Read these off the grid that follows.
1) Read off the entry just right of 5.10.
2) Read off the entry just right of -2.06.
3) Read off the maximum.
4) Read off the entry just left of -1.12.
[[ 0.28  0.82  5.10  0.60 -1.48  0.11 -3.39  0.73  4.45 -0.52 -2.26  0.49
   0.62]
 [-0.12  0.67  0.04  0.07  1.56 -0.86  3.10  0.69 -1.45  1.71  2.17 -0.47
  -0.36]
 [ 0.54  2.42 -2.06  0.85 -1.17 -0.65 -0.90  3.24 -1.17 -1.51 -0.74 -0.78
  -0.40]
 [-0.15 -1.51 -3.65 -0.60 -0.30  0.81 -0.39 -1.54 -1.80 -1.12 -0.35  0.16
  -0.08]
 [ 0.60  2.89  1.20  1.14 -1.34 -0.83 -1.67  3.57  1.06 -1.02 -1.19 -0.57
  -0.12]
 [-0.05  0.31 -2.81 -0.08  0.86 -0.42  2.22  0.52 -2.71  0.38  1.48 -0.52
  -0.47]]
1) 0.60
2) 0.85
3) 5.10
4) -1.80

[[0.23, -0.40, -0.69, -0.13, -0.36, 0.20, 0.13, 0.42, -0.36, 0.20, -0.56, 0.01, -0.16, -0.58, -0.42, -0.12], [-0.10, -0.14, -0.24, -0.04, -0.15, 0.03, -0.08, 0.06, -0.11, -0.02, -0.20, 0.01, 0.00, -0.19, -0.11, -0.03], [0.12, 0.27, 0.56, 0.13, 0.25, -0.13, 0.13, -0.31, 0.24, -0.02, 0.46, -0.03, 0.03, 0.44, 0.27, 0.05], [0.13, 0.24, 0.73, 0.25, 0.18, -0.23, 0.21, -0.61, 0.27, -0.06, 0.59, -0.05, 0.05, 0.59, 0.35, 0.00], [6.01, -1.73, 0.63, 1.39, -1.95, -0.06, 5.21, -1.80, -1.12, 2.55, 0.60, -0.55, -1.70, 0.13, -1.02, -1.50], [-0.11, -0.44, -0.83, -0.17, -0.42, 0.18, -0.13, 0.42, -0.38, 0.06, -0.68, 0.04, -0.07, -0.67, -0.42, -0.10], [-0.02, -0.43, -0.70, -0.10, -0.42, 0.13, -0.03, 0.27, -0.35, 0.08, -0.57, 0.02, -0.08, -0.56, -0.37, -0.12]]
The entry just left of the smallest entry is 1.39
What is the largest entry?
A: 6.01
The entry just right of the smallest entry: -0.06
The entry just left of -0.17 -> -0.83
The entry just left of -0.68: 0.06
The entry just right of -1.02: -1.50
The entry just right of -0.43 -> -0.70
The entry just left of -0.61 -> 0.21
The entry just left of -1.80: 5.21

grid =
 0.09   0.02  -0.21  -0.03  -0.09   0.20   0.07  -0.18   0.22   0.23
-0.54  -0.23   0.61  -0.15   0.15  -0.81  -0.52   0.46  -0.81  -1.00
 0.32   0.29   0.12   0.25   0.18   0.55   0.29   0.10   0.66   0.52
-0.60  -0.37   0.28  -0.30  -0.06  -0.86  -0.59   0.17  -0.89  -0.99
-0.65  -0.38   0.38  -0.30  -0.02  -0.94  -0.63   0.25  -0.97  -1.09
 0.19  -1.16  -4.92  -1.84  -2.83   1.51  -0.14  -4.33   1.47   2.18
-0.30  -0.32  -0.29  -0.33  -0.27  -0.46  -0.32  -0.27  -0.57  -0.42
-0.46  -0.47  -0.48  -0.48  -0.46  -0.47  -0.47  -0.47  -0.49  -0.47
-0.21  -0.19  -0.22  -0.23  -0.22  -0.08  -0.23  -0.25  -0.01  -0.12
 0.83   0.70   0.40   0.62   0.60   0.83   0.78   0.47   0.74   0.91
-0.14  -0.20  -0.34  -0.23  -0.25  -0.14  -0.15  -0.31  -0.17  -0.10
 0.36   0.18  -0.08   0.03   0.19  -0.02   0.23   0.04  -0.39   0.13
-0.64   0.10   2.16   0.35   1.06  -1.43  -0.57   1.82  -1.49  -1.82
Rows and columns are numbered from 1.
The top-left entry -> 0.09
The entry just right of 0.02 is -0.21
Give the entry in row 1 and column 2.
Answer: 0.02
The entry just left of -0.31: -0.15
Give the entry in row 3 and column 1.
Answer: 0.32
The entry just right of 0.40 is 0.62
The entry directly above 0.28 is 0.12
Give the entry just right of 0.04.
Answer: -0.39
Give the entry just left of 1.06.
Answer: 0.35
Give the entry directly above the smallest entry.
Answer: 0.38
The entry directly above 0.13: -0.10
Give the entry directly below 0.46.
Answer: 0.10
The entry in row 2 and column 1: -0.54
Give the entry in the bottom-right corner.
Answer: -1.82
Give the entry in the top-right corner.
Answer: 0.23
The entry just left of -0.06 is -0.30
Give the entry directly above -0.49.
Answer: -0.57
The entry directly below 0.07 -> -0.52
The entry directly below -0.97: 1.47
Give the entry at row 3, column 2.
Answer: 0.29
The entry directly above -4.33 -> 0.25
Give the entry directly above 0.55.
Answer: -0.81
The entry directly below -1.84 is -0.33
The entry just right of the smallest entry -> -1.84
Give the entry directly below 0.70.
Answer: -0.20
The largest entry: 2.18
The entry at row 2, column 2 is -0.23
Give the bottom-left entry.
Answer: -0.64

Questions about the grid below.
1) What is the entry just right of 2.96?
2) What is the entry just left of 0.95?
3) What is the entry just left of 0.80?
4) What is the 1st entry in reading order?
5) What is the 3rd smallest entry?
((-3.94, 0.02, 0.46, -0.13, -3.80, 1.35), (2.17, -0.57, 1.85, -2.55, 0.94, 0.72), (2.94, 0.68, -0.07, 1.94, 2.95, 0.17), (-2.72, 0.93, -0.64, -1.05, -0.21, -0.79), (0.78, 0.67, 0.76, 0.95, 1.12, 0.80), (-0.90, -0.85, -1.09, -2.32, 3.62, -2.54), (-3.65, 0.37, -0.68, -1.85, -0.68, 1.08), (2.96, 1.24, 0.74, 1.90, 0.65, -0.55), (3.42, -0.63, 0.94, 5.00, -1.05, -1.20), (1.67, -0.60, 1.98, 1.31, 3.51, -1.15), (-3.52, 0.49, 0.62, 0.62, 1.24, 0.75))
1) 1.24
2) 0.76
3) 1.12
4) -3.94
5) -3.65
